In the data rows, 128 means zero.
Some points, each followed by its number:
(125 78 154 221 165 136 195 149 110 154 150 96 180 135 128 49 49 212) 0
(137 151 38 0 61 80 124 131 95 114 183 159 115 167 172 130 211 67) 1
(195 130 117 194 166 95 118 129 141 109 113 110 107 107 91 160 139 112) 2
(91 185 112 60 77 171 123 129 136 131 106 130 124 170 132 147 205 79) 3
(143 98 122 87 97 201 174 85 179 176 107 93 130 135 137 132 124 85) 4
(67 90 152 52 62 179 255 118 165 150 135 131 128 68 141 68 131 144) 5
(133 141 58 154 177 131 95 124 142 123 132 37 148 112 140 113 135 134) 6
(128 173 117 125 172 88 18 95 104 96 99 94 151 110 98 83 91 169) 7
(214 104 189 216 199 107 141 161 121 116 52 109 154 141 146 111 182 155) 8
(145 67 125 143 108 164 230 116 191 140 109 106 100 92 173 60 110 133) 9
(131 80 217 180 176 142 171 132 204 172 86 110 125 146 133 118 91 155) 10
(205 110 57 80 215 115 171 88 123 134 176 77 140 79 85 79 105 195) 11
(113 135 98 235 153 118 106 177 156 87 83 127 106 148 129 155 157 100) 12
(189 130 115 148 235 128 74 109 82 123 128 103 163 145 128 139 126 177) 13
(43 155 129 147 122 214 166 141 216 181 72 111 105 183 105 222 165 78) 14
(112 109 186 161 99 139 106 162 112 107 116 179 148 138 132 159 144 81) 15
(78 182 54 186 138 86 83 154 153 129 138 124 116 166 98 193 110 101) 16
(102 157 141 115 66 202 147 124 156 154 151 121 144 165 170 141 113 87) 17
(133 61 255 158 133 116 182 136 89 116 101 155 139 73 143 143 134 137) 18
(117 82 191 125 106 69 156 163 59 145 129 175 150 189 136 182 145 102) 19
(81 135 155 103 104 155 118 112 154 122 139 119 144 75 129 74 75 160) 20
(132 111 189 87 111 101 81 124 113 134 74 155 115 169 115 117 159 127) 21
(130 124 199 186 114 169 139 133 184 144 14 108 130 135 135 127 183 101) 22
(168 117 112 193 172 147 157 135 155 124 141 162 119 104 123 95 93 135) 23
(174 153 134 173 172 163 91 108 98 120 109 142 109 90 102 148 139 138) 24
(161 76 61 140 202 60 91 117 26 75 186 157 63 99 125 164 116 164) 25
(95 105 149 173 100 76 124 154 131 154 120 150 147 169 139 146 86 101) 26
(90 69 209 201 85 100 136 145 135 175 102 135 136 202 212 81 46 137) 27
(132 155 73 95 163 102 69 101 85 92 162 129 97 90 143 118 115 164) 28
(95 117 98 71 70 70 194 125 140 155 161 127 114 155 155 178 138 68) 29
(66 149 80 72 86 80 120 155 74 84 148 159 91 128 124 141 190 113) 30
(202 89 169 193 194 136 104 77 162 159 38 69 113 74 53 138 110 156) 31
New points follow, each followed by the number of its nearest point above.
(144 150 103 229 173 189 106 170 162 101 142 113 155 159 119 190 152 70) 12
(78 94 159 167 81 192 98 142 134 164 63 168 132 152 127 205 126 82) 15
(135 66 117 131 110 156 220 113 189 140 119 106 93 92 172 66 105 141) 9
(104 131 118 255 195 113 111 187 119 90 157 174 104 206 208 164 97 123) 12
(146 77 182 44 89 61 133 124 69 133 131 189 133 182 154 206 166 61) 19
(133 149 69 96 166 99 79 105 85 90 168 124 98 91 153 113 119 166) 28
(87 188 197 88 94 51 91 145 94 128 86 167 134 121 141 95 161 155) 21
(132 91 116 95 105 194 184 90 181 172 108 89 130 142 143 129 126 98) 4
(168 137 108 152 165 148 36 64 125 154 141 113 135 82 69 182 49 105) 24
(70 76 216 150 99 70 181 169 104 109 143 167 109 107 145 94 119 151) 18
(134 171 116 123 177 82 24 95 102 96 98 95 146 107 94 91 96 167) 7
(147 100 119 42 116 172 163 86 204 188 113 145 134 137 120 172 115 71) 4
(78 180 75 80 81 49 131 183 44 88 168 135 138 150 133 131 217 115) 30
(104 137 182 172 105 135 87 115 135 167 142 149 123 194 146 183 68 84) 26
(135 164 125 123 175 81 25 96 97 95 103 97 150 106 96 88 92 165) 7
(139 150 78 94 166 92 75 104 85 95 165 125 103 96 150 113 117 173) 28
(135 153 44 0 58 72 123 131 92 120 183 165 112 170 175 140 215 64) 1
(180 128 107 143 234 130 75 110 85 120 133 104 158 144 127 137 125 179) 13
(161 70 49 130 210 54 93 117 24 78 192 155 61 101 122 170 116 170) 25
(157 188 8 23 136 178 172 59 158 140 167 77 115 0 67 91 137 179) 11
(136 108 187 87 106 102 81 122 119 131 77 152 113 163 121 112 158 126) 21
(105 141 178 168 106 127 88 113 135 165 141 144 129 185 136 179 72 87) 26
(89 112 92 75 65 73 196 128 139 150 167 123 117 155 158 174 140 74) 29
(93 126 92 164 124 253 120 126 115 124 103 119 94 80 134 135 180 123) 24
(110 123 150 0 0 86 206 134 178 179 180 175 167 181 174 105 123 52) 29
(100 169 14 130 127 178 196 138 110 127 158 99 113 85 145 150 182 142) 6
(137 150 80 92 161 100 75 102 86 94 166 129 101 90 149 113 117 165) 28
(207 106 61 86 222 104 175 87 123 130 184 76 142 71 81 70 99 205) 11
(186 128 113 196 166 95 124 134 148 110 111 106 112 108 92 151 137 120) 2
(46 106 153 108 139 128 183 174 160 171 153 169 187 203 144 120 91 142) 26
(126 109 99 116 159 206 165 104 175 165 115 118 122 122 104 136 140 119) 4
(75 186 55 181 143 87 76 151 150 125 139 127 108 159 98 196 109 107) 16
(92 177 155 104 69 178 131 143 170 131 131 132 124 166 173 114 149 114) 17
(211 85 169 194 205 136 107 71 163 166 37 61 114 68 44 137 106 161) 31
(148 167 109 193 191 138 122 92 182 148 64 71 93 80 52 82 114 190) 31
(97 131 98 166 119 254 121 126 122 122 95 112 97 85 133 133 189 121) 24
(168 112 128 207 176 168 152 138 163 124 123 168 113 95 113 96 98 141) 23
(123 111 141 149 111 255 222 135 230 126 101 113 109 102 160 76 156 122) 9
(218 128 0 139 239 139 103 37 106 112 185 51 74 0 18 175 95 159) 11
(113 79 192 134 109 67 154 164 55 141 127 174 147 188 142 182 148 108) 19
(124 124 193 187 115 173 137 135 179 141 17 106 132 135 133 134 188 100) 22
(127 114 139 146 109 255 217 134 234 123 99 115 110 102 159 67 157 123) 9
(137 65 251 150 132 117 188 133 98 123 100 150 142 74 149 143 135 136) 18
(52 159 130 154 125 209 156 144 207 179 70 109 105 182 104 228 172 81) 14
(77 139 152 100 101 151 122 113 150 120 142 118 143 77 129 75 73 164) 20
(61 143 137 199 112 119 126 181 147 133 126 130 147 188 168 134 112 114) 26
(134 152 35 0 72 81 122 132 91 117 187 161 112 162 171 126 209 72) 1
(105 132 186 176 103 126 90 116 128 165 145 151 124 201 143 189 69 84) 26
(151 91 218 166 169 104 132 197 61 71 99 143 153 159 143 57 195 205) 8
